(in the rows, 128 means zero)
The rows of Z fall into 4 groups, which share some directions, and each row is roughly a mix of its group's hidden directions.
Z, 124 rows:
[[104 166 152 145 171 140 157 114 166  82]
 [110 160 130 103 141  95 133  86  66 148]
 [158 107 136  82  89  96  94 170 141 143]
 [111 123 141  98  92 113  96 156 175 178]
 [150 116  82  94  86 111 108 117  77 144]
 [131 115 106 161 136 178 130 156 193 127]
 [115 103  72 154 126 131 170 161 112 168]
 [129 110 160  83 171 150 113  99 160 168]
 [ 78 164 122 170 168 147 139  95 108 119]
 [112 142 137  60 139 143 107 112 161 173]
 [142 138  59 106 171 151 109 113 151 144]
 [189  88 104  89 116 116 147 158 128 147]
 [116 113 118 171 120 163 123 165 194 129]
 [ 81 162 140 109 126 148  93  79  94 111]
 [144 140 135 136 117  68 104 194 141 131]
 [179 137  99 147  76 123 121 143 162 165]
 [106 158  98 140 160  91 137 145 162 182]
 [147  78 154 135 100 127 112 150 166 181]
 [162  92 128 166 120 154 129 181 121  86]
 [ 96 130 123 161 163 168 116 107 140 188]
 [131 151 136 149 106 172  94  61 123 144]
 [131 140 107 133 129 119 121  44 151 161]
 [ 96 135 148  81 143 151 104 115 181 165]
 [143 124 139 157 121  45 106 152 129 117]
 [171 118 137  83 105  74 138 144 127  89]
 [146  77 104 147 129 181 122  94 144  92]
 [167 143 170 109 141 112  82  92 157 100]
 [ 96 166 103 149 151  96 136 148 151 184]
 [ 86 148 144 108 127 149  80  82  89 119]
 [147 134 127  81  90  72 132 159 153 104]
 [115 181 142 136 123 117  93  72 104 159]
 [163 126 127 117 105  61 148 150 120  84]
 [106 113 154 125  99  90  97 154 166 179]
 [121 169 107 110 142 177 119  77 125 167]
 [166  95 115 148 113  97 181 166 154 137]
 [102 153 162 150 186 130 149 125 155  85]
 [119 125 146  81 173 138 106 103 157 179]
 [104 157 160 148 185 143 149 133 166  94]
 [168  92 125 110  94 108 115 178 170 138]
 [136 108 105 162  89 181 138 146  83 107]
 [124 172 180 115 129 119  83  97 149  95]
 [137 109 155  68 160 132  98 121 164 163]
 [105 146 126 158 168 176 155  85 112  98]
 [125 124  73  86 167  96 130 123 168 147]
 [147 117  91 107  80 104 105 133  77 160]
 [159 128  59 136 170 140 118  94 146 139]
 [145 105 162 106 119 171 111 100 109  69]
 [ 91 134 146 114 184 111 123 112  84  87]
 [ 89 164 153 189 106 136 107 108 102 122]
 [110 148  93 166 163 125 131 144 136 194]
 [106 140 155  67 162  89 131 117 161 144]
 [ 89 172 136  87 138  90 135 101 123 172]
 [106 106  70 163 135 126 170 153 121 164]
 [162 119  75 101  92 100 119 140  86 150]
 [130  82 132 124 136 151 179 180 121  92]
 [148 155 179  86 144 110  87 103 156 114]
 [183 119  65  99  97 131 134 112 133 123]
 [138 103 116 173 118 168 152 145 190 131]
 [144 109 130  70 183 109 130 122 163 155]
 [ 92 165 143 192  94 100 119 118 114 130]
 [166  92 124 153 115 111 182 153 172 129]
 [ 93 133 131  99 183 121 136 117  83  84]
 [137 122 114 191  96 121 147 145  88  86]
 [136 121 157  56 163 130 114 105 155 151]
 [165 102  90 114  81  97 112 130  90 155]
 [156 118 109 166  80 124 156 158 119  77]
 [ 90 146 165 144 156 155 166 114 169  94]
 [112  98 154 127 133 120 115 179  95  69]
 [130 137 173 164  97 160  93 141  86 100]
 [162 116 157 113 100 178 104 120  98  82]
 [126 167  95 154 143  90 127 154 159 181]
 [109 108 144  96 175  98 143 116 128 189]
 [170  90 125 150 125 125 165 168 177 145]
 [126 151 126 139 120 107 119  45 137 161]
 [ 71 131 192 154 141 149 131 143 142 144]
 [108 125 114 179 156 186 117 113 107 164]
 [171  92 116 176 124 162 133 160 124  90]
 [138 150 127  80 119  71 131 148 137  77]
 [ 87 162 140 178 127 177 108 120  97 125]
 [177  90 113 140 137 112 171 166 167 131]
 [119 155 181 155 102 149 123 152  72 118]
 [150 146 170  95 143 128  86  98 159  85]
 [ 92 152 141 205 118 127 112 100 113 121]
 [136 164 179 101 133 123  82  99 150  94]
 [119 130 135  84 168 113  99 122 156 190]
 [ 87 141 132 107 182 114 153 130  89  86]
 [116 166 155 143 104 131 100  61 115 156]
 [132 115  72  93 162 104 142 110 175 148]
 [122 146  99 146 160  91 134 142 153 195]
 [ 78 178 129 101 138 156  93 109  94 127]
 [141 131 128 162 109  90 147 132  77  72]
 [139 143 129 108 142  86 145  88  60 143]
 [ 94 120 124 175 123 142 105 165 185 152]
 [132 109 114 137 120 165 115 168 201 139]
 [133 109 135 116  71 100  95 173 143 165]
 [149 168 164 125 136 132  73 101 157  91]
 [101 159  84 163 149 105 139 151 154 174]
 [133  93 138 132 115  55 128 158 161 109]
 [120 121  86  93 159  89 149  96 168 153]
 [ 83 134 139 107 185 123 158 132  99  88]
 [154  93  99 106  94 114  97 144  85 169]
 [145 117 110 152 131 203 113  84 119 113]
 [153 127 131 116 105  68 160 148 163  86]
 [ 94 129 126 154 124 187 108 113 120 185]
 [133 157 174 124 130 132  84  90 147  77]
 [145 132 145  76  99  91 143 139 163  82]
 [124 133 179 165  96 162 110 131  81 101]
 [ 88 131 135 114 150 107 174 103  97  75]
 [122  91 135 104 129 121 173 196 143 108]
 [109 153  91 168 159 140 128 151 130 189]
 [ 86 173 135 115 118 132  94  83  88 110]
 [121 176 148 152 120 103 107  74  94 156]
 [150  81 107  99 125 121  85 141  79 157]
 [132 131 176 167 100 168 122 142  81 102]
 [ 77 146 183 151 156 122  99 153 110 147]
 [ 93 147 146 117 127 141  94  63 100  95]
 [ 93 112  82 148 123 131 176 161 105 165]
 [118 132 182 153  95 173 115 131  86 104]
 [137  88  99 102 148 118 152 189 160 109]
 [107 159 100 145 149  82 137 146 161 181]
 [163  94 110  62 137 105 151 145 156 124]
 [108 143 155 147 160 143 173 113 173  82]
 [ 87 116 196 167 152 103 125 138 121 128]
 [131 113 176 168  93 156 110 139  93  89]]
In each list below, two rows fit none of the groups, and each other row fits one group, some only roughly. Which are they? Name them in the order they come.
  * K676: [114 131 144  70 175 104 138 127 148 175]
  * K919: [152 156 142 181  75 145 104 129  96 110]
  * K814: [134 131  83 108 157 188 128  87 151 143]
  * K430: [140 125 119 165 121 168 111 139 203 137]
  * K691: [133 138 125 170 165 144 167 105 109  69]
  * K523: [108 145 110 108 135 155 127  50 142 156]
  * K752: [122 136 121 181 156 130 174  95 114  82]
  * K344: [162 107  76  86 129 127 153 174 151 134]
  * K576: [ 92 162 142 180 104 145 112  83 111 150]
  * K108: [114 140  95 156 149 195 113 131 110 168]
  * K568: [129  92  68 124 121 124 181 166 131 138]
  * K801: [ 56 157 176 141 136 135 117 119 104 129]

K430, K576
  * K396: [131 156 133 149 105 127  85  58 135 156]
  * K821: [135  93 123 158 135 169 131 146 196 150]
  * K848: [150 143  61 115 175 114 140 124 146 162]
  * K174: [116 154 169 142 127 134 105  64 120 171]
  * K93: [191 130  68 111  97 109 122 133 123 137]
  * K248: [151 107 144  72  96 124 113 161 176 144]
  * K705: [ 84 136 117 140 169 151 160  83 102  95]
  * K44: [137 148 194 122 117 115  86  86 128 102]
  * K981: [124 141 164 189 111 138  95  93  90 126]
  * K296: [114 117  69 147 113  94 167 162 155 147]
  * K114: [115 136 177 176 152 125 148 105 164  89]
  * K400: [125 124 133 206 118 129 153 116  85 108]
  * K631: [118 144 142 152 156 143 161  85  89  76]
  * K567: [107 148 114 180 166 143 149  91  83 115]

K174, K705
  * K774: [ 99 158 133 105 149  76 137  81 108 162]
  * K603: [115 151 167 174 168 152 154 100 160 112]
  * K805: [ 91 166 122  96 134 104  98  73 121 158]
  * K959: [116 147 124 138 166 180 151 104 126  69]
  * K29: [161 127  94  83 148 105 130 149 187 117]
  * K113: [113 168 110 170 161  99 113 136 155 178]
  * K104: [136 148 113 137 143 173 175  79  90 146]
  * K806: [176 115  73 114  70 126 127 126 128 145]
  * K516: [102 156 134 121  90 142  96  62 102 125]
  * K286: [ 98 170 142 167 106 136 129  68  98 125]

K603, K286
  * K376: [193 129  74 129 106 108 145 134 158 119]
  * K275: [164 116  96 166  78 156 127 146 116  86]
  * K401: [142 132 101 193  85 127 129 132 133  80]
  * K810: [113 157 179 126 185 149 144 121 167 114]
  * K984: [101 103  85 164 100 109 179 148 115 151]
  * K822: [178 105  82  93 148 129 140 153 168 115]
  * K414: [ 99 171 169 174 120 114  96  93 111 132]
  * K653: [126 126  77  84 150 164 128 104 174 146]
  * K737: [154  88  95 102  80 138 133 155 115 173]
  * K163: [126 132  81  97 179  87 155 127 156 146]
  * K2: [145 114  89  58 130 103 154 104 140 147]

K810, K2
  * K102: [129 104 132 200 102 135 165 125 113  93]
  * K928: [ 80 162 179 163 120 129 113  97 106 112]
  * K152: [134 104 148 154 133 124 169 179  87  87]
  * K197: [ 95 117 200 164 121 138 112 124 151 155]
  * K623: [124 137 189 163 109 113 156 138  78 109]
  * K917: [ 67 116 166 182 148 152 127 138 125 137]
  * K747: [129 159 147  91 138 144  87 113 172 178]
  * K929: [100 138 130 193 102 110 134 129  73 120]
  * K678: [154  70 130 144 136 135 150 174 162 164]
  * K728: [146 121 145 151  73 111 157 132  97  74]

K917, K747
  * K378: [102 170 124 105 150 102 116  67 104 154]
  * K804: [179 111  61 100 103 123 117 134 115 142]
  * K284: [ 72 135 144 114 152 103 147 112  76  93]
  * K532: [130 137 179 162 101  84 102 163 102 114]
  * K281: [149  69  87  99 127 128 171 156 131 117]
  * K268: [136 134 136 200  87 145 118 128  85 117]
  * K659: [176  97 125 180 117 135 147 175 132 103]
  * K483: [155  98  85  90 138 121 146 136 164  77]
  * K809: [159 142 195 109 125 118 109 115 174 103]
  * K727: [116 167 131 135 159 153 171 127 176  85]
  * K167: [162 142 139 157  95 130  76 122 165 171]
  * K24: [149 117 123  69 135 110 172 162 151  92]

K809, K24
  * K324: [107 112 102 169 121 169 155 177 166 136]
  * K451: [100 169 130 120  93 144  99  64 115 116]
  * K462: [161  76 124 162 114 155 164 156 142  94]
  * K503: [162 115 107 161  66 140 100 155 148 151]
  * K190: [126  97 125  98 128 131 150 205 160 124]
  * K558: [128 113 147  54 166 127 137 135 128 169]
  * K725: [136 158 147 153 145 156 151 108 198 106]
  * K749: [127 157 123 110 133  76 123 112  57 122]
  * K128: [112 156 171 133 109  68 121 169 101 130]
  * K639: [138 142  82 102 142 166 119  79 164 158]
  * K143: [153  99 137 111  93 103 107 168 170 171]
  * K215: [183 104  93  81 130 150 136 164 149 122]

K324, K503
  * K455: [128 127 136 115 132  75 137 206 139 127]
  * K617: [119  97  90 164 108 123 162 155  91  84]
  * K906: [169 123  84 181  98 162 112 145 131 112]
  * K463: [105 136 106 164 145 184  94 132  85 150]
  * K667: [128 108 149 185 100 123 137 122  71  94]
  * K418: [ 98 173 153 186 131 143  98  98 126 110]
  * K40: [ 83 125 110 104 163 135  85  95 162 159]
  * K412: [179 135  61 105 103 113 141 142 123 147]
  * K46: [125 129  81  90 160 107 109  95 178 141]
  * K891: [ 80 144 153 176 134 162 116  87 108 107]
  * K761: [138 106 101 153  93 136 165 166  90 171]
  * K921: [148 146  99 167  68 150 126 165 101 119]
  * K14: [ 98 175 139 126 172 142 164 129 145  79]
  * K962: [116 138 126 160 191 160 153  81 114 121]
  * K406: [166 110 150  80 111  68 139 132 151 113]

K617, K40
